[[137 101 145 148 132 110]
 [132 131 123 121 133 130]
 [139 124 105 133 135 149]
 [132 126 127 126 134 128]
 [129 141 118 113 135 136]
 [135 135 104 121 135 151]
 [135 138 100 119 136 154]
 [130 119 146 129 132 107]
 [139 127 102 130 135 152]
 [133 134 113 120 135 141]
 [136 119 116 137 135 140]
 [138 119 106 139 136 150]]
->
[[135 138 100 119 136 154]
 [139 127 102 130 135 152]
 [135 135 104 121 135 151]
 [139 124 105 133 135 149]
 [138 119 106 139 136 150]
 [133 134 113 120 135 141]
 [136 119 116 137 135 140]
 [129 141 118 113 135 136]
 [132 131 123 121 133 130]
 [132 126 127 126 134 128]
 [137 101 145 148 132 110]
 [130 119 146 129 132 107]]

[[130 136 110 146 128 111 129 114 118 122 135 141 149 137 114 127]
 [115 137 133 135 120 128 138 132 124 112 144 136 134 124 129 110]
 [131 135 114 140 126 114 131 114 118 130 129 143 142 136 109 128]
 [115 127 151 118 121 141 133 144 133 111 143 121 114 113 146 112]
 [122 124 150 115 123 143 127 146 133 123 132 115 110 118 142 120]
 [133 137 113 145 128 115 133 115 119 131 128 142 150 140 109 129]]
->
[[130 136 110 146 128 111 129 114 118 122 135 141 149 137 114 127]
 [133 137 113 145 128 115 133 115 119 131 128 142 150 140 109 129]
 [131 135 114 140 126 114 131 114 118 130 129 143 142 136 109 128]
 [115 137 133 135 120 128 138 132 124 112 144 136 134 124 129 110]
 [122 124 150 115 123 143 127 146 133 123 132 115 110 118 142 120]
 [115 127 151 118 121 141 133 144 133 111 143 121 114 113 146 112]]

[[121 125 114 146 130 120 120 135 155 108 116 112 132 126 156]
 [124 152 106 122 149 125 150 140 114 134 117  99 110 146 119]
 [150 124 150 114 116 138 132 118 104 156 154 152 131 119 106]]
->
[[124 152 106 122 149 125 150 140 114 134 117  99 110 146 119]
 [121 125 114 146 130 120 120 135 155 108 116 112 132 126 156]
 [150 124 150 114 116 138 132 118 104 156 154 152 131 119 106]]

[[129 123 132 116 131 136 128 126 140 125 133 124]
 [124 125 137 123 122 119 120 127 125 126 127 134]
 [130 126 118 142 126 127 117 128 123 128 131 126]
 [125 121 127 125 125 123 127 124 124 124 128 127]
 [127 126 131 123 117 135 125 132 117 129 125 133]
 [125 124 130 116 131 141 133 128 138 136 128 130]
 [134 126 128 154 119 124 134 130 131 132 122 126]
 [130 124 123 144 132 138 132 125 124 137 131 126]]
->
[[130 126 118 142 126 127 117 128 123 128 131 126]
 [130 124 123 144 132 138 132 125 124 137 131 126]
 [125 121 127 125 125 123 127 124 124 124 128 127]
 [134 126 128 154 119 124 134 130 131 132 122 126]
 [125 124 130 116 131 141 133 128 138 136 128 130]
 [127 126 131 123 117 135 125 132 117 129 125 133]
 [129 123 132 116 131 136 128 126 140 125 133 124]
 [124 125 137 123 122 119 120 127 125 126 127 134]]

[[106 123 127 129 124 132 118 129 127 120 129]
 [144 125 137 138 131 131 124 125 125 115 131]
 [113 124 126 122 127 114 134 128 129 140 128]
 [138 131 130 120 132 139 124 117 115 131 132]
 [119 128 119 135 123 122 134 146 136 125 135]
 [116 130 122 120 112 125 132 129 127 138 121]]
->
[[119 128 119 135 123 122 134 146 136 125 135]
 [116 130 122 120 112 125 132 129 127 138 121]
 [113 124 126 122 127 114 134 128 129 140 128]
 [106 123 127 129 124 132 118 129 127 120 129]
 [138 131 130 120 132 139 124 117 115 131 132]
 [144 125 137 138 131 131 124 125 125 115 131]]

[[121 118 138 106 109 119]
 [127 131 131 129 123 125]
 [120 124 128 130 118 115]
 [112 126 124 132 108 109]
 [156 138 136 113 148 140]
 [140 130 142 121 134 136]
 [119 126 146  98 110 104]]
->
[[112 126 124 132 108 109]
 [120 124 128 130 118 115]
 [127 131 131 129 123 125]
 [156 138 136 113 148 140]
 [121 118 138 106 109 119]
 [140 130 142 121 134 136]
 [119 126 146  98 110 104]]
